(in the rows, 128 means zero)
One turn moves each row of this set onto another row. After a few examples, where does it send each row asked below?
Nafom: [133 108 105 144 157 114 146 116 161 170 119 145 164 180 149 146 117 108]
lifed: [131 120 115 136 143 127 128  69 160 157 112 106 176 130 152 134 152 120]
zuzib: [140 143 123 140 128 120 148  77 157 138 136 148 110 157  97 129 133 119]
Nus: [143 137 122 130 116 103 140  73 166 131 130 147  96 167 124 131 128 104]
palof: [137 122 127 152 134 108 129 105 108 118 155 147 139 156 144 150 125 124]
Pez: [184 124 122 148 115  89 122 137 169 137 122 130 154 167 155 155 145 116]
Bera: [117 111 116 136 146 124 132  77 147 140 111 103 172 128 163 131 133 113]
Ripav: [135 142 117 147 117 102 135  82 162 131 141 141 107 155 110 126 135 136]
nel: [153 137 123 136 112 117 144  71 157 138 146 158 111 167 124 127 125 111]
luk: [167 146 137 134 118  97 150  83 117 139 140 137 164 144 143 167 127 133]
tufad: [197 119 118 149 133  88 143 134 161 134 120 124 144 176 159 149 148 114]
Zilo: [136 102 122 117 149 121 108  76 143 142 112 114 171 133 158 137 137 112]
Zap: [161 139 151 126 122  98 160  71 121 125 140 125 161 144 144 160 127 114]
mev: [162 138 109 127 155 107 134  89 166 119  89 106 133 134 126 101 134  99]
fugun: [180 133 149 131 116  93 160  74 119 130 139 144 148 148 143 148 135 122]
nav: [151 109 131 169 130 100 147 100 125 122 113 154 115 161 121 136 111 113]
Loti: [168 143 102 117 144 100 133 107 167 114  85 122 143 134 133 103 141  99]
gofi: [153 141 117 149 110 109 154  92 165 139 129 148  95 161 119 127 128 116]
Merem: [160 125 110 125 139  97 116 108 165 102  84 115 136 137 137 112 131  97]
dolov: [169 117 103 135 135  96 152 122 160 148  80 130 174 146 140 140 141 149]
dil: [158 134 117 116 140  94 135 108 153 105  90 113 125 130 132 103 143 105]
musuf: [187 110 126 150 140  81 127 138 145 126 125 133 164 163 136 148 135 118]
Pup: [136 113  97 155 148 118 162 101 157 165 119 153 149 178 157 127 107 114]
seseg: [190 110 118 145 132  90 125 133 150 122 132 132 160 168 144 149 148 119]
Mamip: [157 135 150 136 114  97 153  77 123 133 138 126 161 133 129 154 136 135]
lolab: [152 128 101 153 146 123 149 101 166 166 126 142 158 187 163 147 109 116]
kad: [157 149 140 136 126  88 168  84 117 125 127 132 158 134 130 141 122 139]
Vib: [165 144 148 133 134  97 164  70 113 133 128 129 161 141 139 155 127 116]
fusi: [142 142 146 122 129 120 132  63 161 148  90 113 137 140 154 149 114 103]
leni: [118 123 125 130 143 128 121  67 146 145 115 106 170 135 140 134 128 125]
bif: [153 154 138 109 126 113 129  95 164 119 119 101 119 133 161 138 142  97]
boni: [179 106 118 140 144  88 138 148 159 133 122 130 156 167 140 146 143 103]
nete: [168 133 113 110 148  99 142 108 165 119  81 122 138 134 132 104 128  95]
fub: [163 144 141 123 136  90 160  81 112 131 132 137 148 137 127 151 144 132]
Puze: [117 105 123 136 140 118 109  82 153 131 115 101 164 129 151 147 144 108]
bov: [128 111 101 158 152 112 154 111 157 167 132 149 143 172 153 129 109 112]
zef: [186 132 125 148 128  86 140 141 151 126 120 131 165 162 152 158 133 110]
Mosum: [145 142 120 139 126 109 131  79 162 132 138 143  95 164 120 129 139 107]
dav: [142 130  83 136 136 129 143 130 179 145 124 129 161 153 139 125 141 137]
dofo: [158 113 116 122 146 116 133 107 163 113  93 118 132 132 138  98 127  86]
tobem: [142 127 113 121 147  99 137 105 155 106  80 120 136 131 141 113 118  85]
nifen: [181 112 123 136 140  81 128 138 151 122 108 132 163 158 162 157 143 115]
bib: [140 128 116 125 158 114 120  65 145 142 115  95 168 128 150 130 148 120]
zur: [138 149 116 128 117 100 147  84 157 130 129 153 101 154 116 119 122 122]
pifi: [131 123 101 159 136 111 147 110 171 172 121 147 139 177 160 147 120 116]
balal: [141 132 106 152 130 114 161 113 164 171 113 146 157 170 172 141 108 111]
dobes: [127 114 102 157 146 130 148 113 176 157 118 143 150 170 158 137 109 105]
Zese: [129 113 120 123 145 128 117  77 160 156 124 103 170 133 151 137 151 119]

lolab -> zuzib
bov -> Nus
fugun -> bib
Now these:
Mosum -> nete
nav -> bif
zur -> Merem
tobem -> Pez
dil -> nifen

One turn moves each row of this set onto another row. After a few examples, where does it send each row asked below?
tabet: [132  97 127 163  95  99 146  97 131 117 129 153 121 131 124 157 124 147
 118 171 151 141 164 133 161 128  94 170 132 120 165 132]
neke: [118  94 114 117 137  89 134  93 152 132 120 123 101 104 123 139 111  96
 156 140 152 143 159 118 133 131 148 176 120 153 115 110]
zanez: [161 109 118 132 113  93 132  84 184 119 136 145 110 130 121 126 128 124
 125 151 153 154 146  94 158  95 122 137  99 132 148  96]
zumo: [131 118 105 139  94 108 147 107 129  71 112 146  97 142  90 168  99 122
 126 136 173 157 159 135 154 146 135 116 113 129 145 132]
Fike: [112 123 167 122 122 113 142 111 150 106 116 145 118 135 123 131 122  79
 116 138 165 141 133 124 119 133 121 152 124 155 122 109]
punov: [120 115 145 130  96 110 139 141 135 147 126 139 130 132 142 122 123  98
 125 169 139 155 144  88 130 125 103 168 147 167 140 142]
Paseg: [104  83  99 167  89  96 154 101 146 100 140 137 118 131 114 144 120 102
 148 134 179 154 147  98 160 139 129 150 110 174 145  99]
duk: [111 119  98 131 127 111 126 130 182 131 131 125 107 105 111 112 124 108
 168 177 139 151 177 102 159  89 124 141 104 108 141  97]
Vilek: [147 112 129 146 114  96 137  99 195 123 140 143 117 142 124 120 110 125
 118 141 146 144 149  85 140 108 104 153 105 140 158 105]
medod: [133 129 115 152 136 131 102 168 143 131 116 140 125 115  93 127 125 110
 117 168 155 154 160 143 160  98 158 132 121 130 133 123]
kaziz: [112 141 118 150  92  97 136 107 144  86 124 132  85 128 113 144  95  94
 156 162 167 154 122 100 161 119 163 115 130 116 123 109]
zovu: [102  91  96 135 109 120 133 143 174 116 119 131 104 126 114 109 125  80
 128 142 132 136 142 127 120 123 158 138 114 122 115 149]
dugun: [141 102 123 150  93 106 151 100 124 130 134 158 128 143 120 150 125 139
 131 146 146 136 173 115 168 119  98 156 125 125 181 129]
dov: [121 134 128 149 147 122 113 166 147 122 135 136 112 116  94 126 125 104
 117 171 158 149 160 158 156 106 151 154 133 127 138 128]
rezon: [ 99 110 136 133 100  97 138 165 108  92 121 141 100 139  96 114 115  97
 138 133 133 147 183 124 156 128 141 130 125 122 133 142]
sipil: [125 117 138 179 101 123 143 131 151 107 131 146 106 162 111 144 120  93
 126 178 148 151 159 137 169 128 140 146 146 108 175 159]
Bubo: [108 127  89 155  82 124 137 118 160 125 116 133 120 108 123 156 114 101
 135 204 167 163 126 125 133 136 122 164 146 152 148 139]
mobaz: [110 111  94 151 123 104 128 136 184 126 130 127 111 109  99 103 139 113
 156 184 143 152 174 117 160  85 141 153  99 135 137 102]
fubim: [112 117  93 132  70 114 131 166 153  94 107 166 123 125 102 112 121 138
 126 167 160 171 149  89 161 102 105 126 114 145 133 118]
bibuv: [117 134 147 176 101 116 148 125 141  99 121 151 115 160 100 138 135  93
 130 184 150 157 151 138 177 114 149 149 146 126 162 142]
sas: [100  97  95 175  81 116 139 126 120 126  99 129 127 117 100 136 114 122
 149 174 156 126 160 124 131 140 133 153 107 165 133 112]
viv: [ 85  84 113 152  97 109 144 125 170  98  86 140 105 115 139 136 113 100
 150 158 138 168 167 102 138 135 118 140 112  97 139 146]
Mimo: [111 132 105 133 110 105 137 157 126 113 119 160 135 120 106 127 102 137
 125  96 145 151 155 101 147 117 131 146 114 141 129 125]
topip: [130 132 123  98  98 120 147 117 163 117  88 150  98 137 128 129 110 118
 137 180 135 164 158  91 137 112 111 131 127 114 122 150]
leve: [122 160 130 128 103  91 126 133 145  92 110 144 111 115  98 140  98 115
 145 177 180 184 150 106 166 117 136 160 148 167 143 105]

viv -> Mimo
sipil -> dugun
fubim -> leve
Now these:
bibuv -> tabet
rezon -> zumo

